Each path below is one point turned by a fixed rotation once a step. After each direction that follows a path, write how fast that rotation turns it, in deg/step (0 if it stays still).
Each turn is a multiple of 5 degrees from 10 to 175, or 0.

[ 1.58 -1.81  5.27  1.80  4.77  1.46  0.94  3.76 -1.59  0.60 -1.98  0.12
 -0.54  1.88  2.79  2.48 -5.39 -0.11 -4.79 -5.46 -2.91  0.14 -3.43  1.68
  3.36 -1.83 -2.06 -0.79 -0.79 -4.83 -2.16 -0.65 -1.07 -0.96 -1.02]
[ 2.12 -3.58  4.41  3.09  5.76  3.05 -1.15  1.28 -0.38  1.80 -2.48 -2.28
  1.48  0.64  1.00  2.35 -3.11 -1.24 -4.78 -3.99 -1.36 -0.02 -2.82  1.76
  0.91 -3.36  0.00 -3.29 -3.96 -5.72 -1.76 -1.34 -0.51 -0.44 -0.78]
[ 3.11 -3.73  4.23  0.99  4.16  1.83  0.97  1.64 -1.79 -0.24 -1.97 -0.89
  1.86  2.64 -0.41  2.92 -1.39 -1.04 -3.39 -3.64 -1.35 -2.76 -1.12  3.00
  1.16 -4.69  2.27  0.39 -4.88 -6.38 -2.21  1.01 -0.35  0.81  0.50]
[ 1.67 -1.52  4.01 -1.48  4.26  1.94  1.02  4.41 -2.07  0.60 -0.45 -1.05
 -0.09  2.87 -0.04  2.76 -3.89 -1.58 -2.77 -5.00 -3.58 -1.66 -0.10  3.26
  4.27 -4.36  0.36 -1.31 -2.38 -5.12 -1.65  1.70 -1.39 -1.84 -1.63]
[ 2.11 -2.88  5.15 -0.81  6.36  3.18  0.18  2.58  0.29  2.18 -0.58 -1.42
 -0.30  4.50  0.53  2.15 -2.23 -0.64 -2.84 -3.60 -1.61  0.46 -0.82  4.36
  2.00 -3.39 -0.54 -4.62 -4.24 -3.47 -0.80 -1.71 -0.07 -1.45 -2.83]
[ 3.42 -3.70  7.11 -0.73  4.22  1.39  2.23  1.24 -0.25  2.04 -2.08 -0.98
 -0.90  4.22  0.77  3.05 -1.83 -0.05 -2.72 -2.89  1.44 -2.21 -2.40  4.81
  2.01 -1.93  1.27 -0.83 -4.77 -2.95 -2.31 -1.57 -0.35  0.99 -0.23]
[ 2.79 -2.49  5.55  0.71  1.89  2.07  2.82  3.41 -2.28  2.05 -1.88 -3.75
 -1.75  2.72  2.66  4.08 -5.73  0.04 -3.62 -2.51 -1.73 -1.20 -0.55  3.94
  3.88 -1.78 -0.07  0.58 -2.88 -3.45 -2.00  0.61 -1.54 -0.07 -0.15]
[ 0.89 -3.17  4.95  2.81  4.51  2.64  1.96  3.03 -0.34  2.62 -1.96 -2.32
 -1.01  2.85  2.39  2.87 -5.38  0.44 -4.45 -4.51 -3.44  1.27 -0.66  2.40
  0.13 -0.85 -0.22 -0.60 -2.86 -4.02 -0.73 -0.65  1.73 -0.60 -1.14]
[ 2.09 -3.15  6.46  2.12  5.45  1.22  0.81  1.34 -0.45  0.34 -3.39  1.12
  0.79  3.16  1.83  2.55 -2.77  0.56 -4.96 -5.80 -0.33 -0.25 -4.03  2.13
  0.35 -1.88 -0.37  0.34 -2.36 -5.23 -2.15 -1.37 -0.29  1.01  0.25]
[ 2.38 -2.51  4.34  2.32  3.41  1.96 -0.25  2.07 -2.32  0.27 -2.79 -2.17
  1.14  0.25  1.57  2.94 -3.70 -2.06 -4.45 -3.84 -1.03 -1.95 -2.96  1.94
  3.84 -4.22 -0.57 -1.13 -2.73 -5.71 -3.06 -0.15 -3.07 -0.14  0.29]
[ 1.72 -3.50  2.93  1.86  4.73  3.57  0.39  2.25 -1.36  1.47 -1.64 -2.71
  1.80  1.60  0.10  2.65 -3.42 -1.71 -3.55 -3.55 -3.03 -1.06  0.47  2.64
  0.89 -4.34  1.09 -1.80 -4.69 -6.30 -0.89  1.31 -0.10 -0.90 -1.02]
[ 2.14 -2.68  4.72 -1.35  5.50  1.81  1.40  3.27 -0.30  0.55 -0.41  1.95
  0.78  5.19 -0.27  1.90 -1.70 -0.08 -2.75 -5.59 -2.31 -1.50 -0.25  3.65
  1.59 -3.76  1.32 -0.97 -4.01 -5.65 -1.29  0.50  0.46 -0.24 -1.38]
[ 2.85 -1.72  6.07 -1.46  5.19  1.69  0.32  2.74 -0.81  1.75 -1.19 -1.61
 -0.84  3.72  0.97  2.39 -3.08 -1.37 -2.50 -2.85 -0.16 -1.77 -2.67  4.05
  4.91 -3.36 -1.06 -2.96 -2.73 -3.12 -2.63 -0.99 -2.39 -1.49 -1.44]
[ 2.90 -4.00  5.38  0.84  3.88  3.19  1.71  1.69 -0.52  3.52 -1.79 -4.97
 -1.12  3.25  1.11  3.11 -3.28 -1.02 -3.11 -1.14 -0.54 -0.71 -0.19  4.57
  1.71 -2.31  0.89 -2.12 -5.35 -3.31 -1.29 -1.42  0.43 -0.24 -1.18]
[ 2.64 -3.19  6.31  0.71  2.74  1.21  3.55  2.73 -1.24  2.01 -1.85 -1.30
 -1.66  4.47  1.46  3.31 -3.91  1.00 -3.31 -3.86 -1.67 -1.30 -0.33  4.39
  0.71 -1.18  1.45  2.22 -4.05 -3.99 -1.34  0.58  0.78  0.39  0.46]
[ 1.67 -1.69  6.29  1.33  4.16  1.09  1.83  3.96 -1.29  1.26 -1.70 -0.57
 -1.01  2.75  3.37  3.04 -5.75  0.38 -3.95 -5.37 -2.54  0.13 -2.73  2.60
  3.13 -1.06 -1.77 -0.14 -0.56 -4.27 -1.67 -0.83 -0.95 -1.21 -0.97]
[ 1.89 -3.52  5.22  3.73  5.96  2.88 -0.50  0.90  0.27  2.01 -2.41 -2.24
  1.14  1.45  2.10  2.80 -3.68 -0.40 -4.48 -3.84 -1.13  0.58 -3.14  2.19
  0.77 -1.91 -0.52 -2.83 -3.24 -4.85 -1.80 -2.31 -0.05  0.14 -0.33]
[ 2.49 -3.71  4.69  2.40  3.90  1.65  0.97  1.12 -1.59 -0.33 -3.22 -0.60
  1.77  1.56  0.91  2.77 -2.14 -0.85 -3.90 -4.10 -1.29 -2.50 -1.56  2.27
  0.97 -3.51  1.67  0.54 -4.65 -6.94 -2.88  0.53 -0.38  1.34  0.88]
[ 1.46 -1.96  3.76  0.22  3.95  2.07  0.51  3.95 -2.47 -0.06 -1.11 -0.85
  0.38  2.23  0.78  2.88 -4.29 -1.50 -3.27 -4.59 -3.17 -1.28 -0.39  2.15
  3.59 -4.60  0.24 -0.63 -2.89 -6.38 -1.73  1.60 -1.42 -1.44 -0.71]
Speeds:
[-0.98 -0.79  0.24  1.26  1.35  0.30  0.27  0.92 -0.07 -0.43  0.57  0.58
  1.07  0.14  0.28  0.89 -0.12 -0.90  0.81 -0.21 -0.57  0.82  0.41  1.22
  1.14  0.12 -0.64  1.07 -1.37  0.95  0.14 -0.47 -1.22  1.35  0.45]
0
[-0.48 -0.12 -0.70  1.91  0.14  0.02 -0.80 -0.32 -0.27 -1.01 -0.85  0.68
  1.43 -1.61  0.44 -0.17 -0.36 -0.16 -1.07 -1.10 -0.53  0.21 -0.78 -1.53
 -0.73 -0.19 -0.20  0.36  0.71 -1.52 -0.16  0.38 -0.16  0.36  0.75]
45
[-0.55  0.40 -0.77 -0.32 -0.35 -0.09  1.10  1.36 -0.43 -0.20  0.57  0.49
 -0.44  0.76 -0.10  0.16 -0.97  0.47  0.23 -0.94 -2.05  0.35  1.76 -0.14
 -0.64  0.00  0.29  1.24  0.28 -0.60  0.92  1.56  0.97 -0.61 -0.19]
95
[ 0.30  0.94  0.45 -1.02 -1.12 -0.94  0.28  0.79 -1.02 -1.08 -0.03  0.88
 -0.54 -0.15  0.30  0.30 -0.38  0.07 -0.07 -0.39  0.41 -1.06 -0.94 -0.05
  2.25 -0.43 -0.51  1.20  1.21  0.05 -0.82  0.51 -1.38 -0.06  0.51]
120
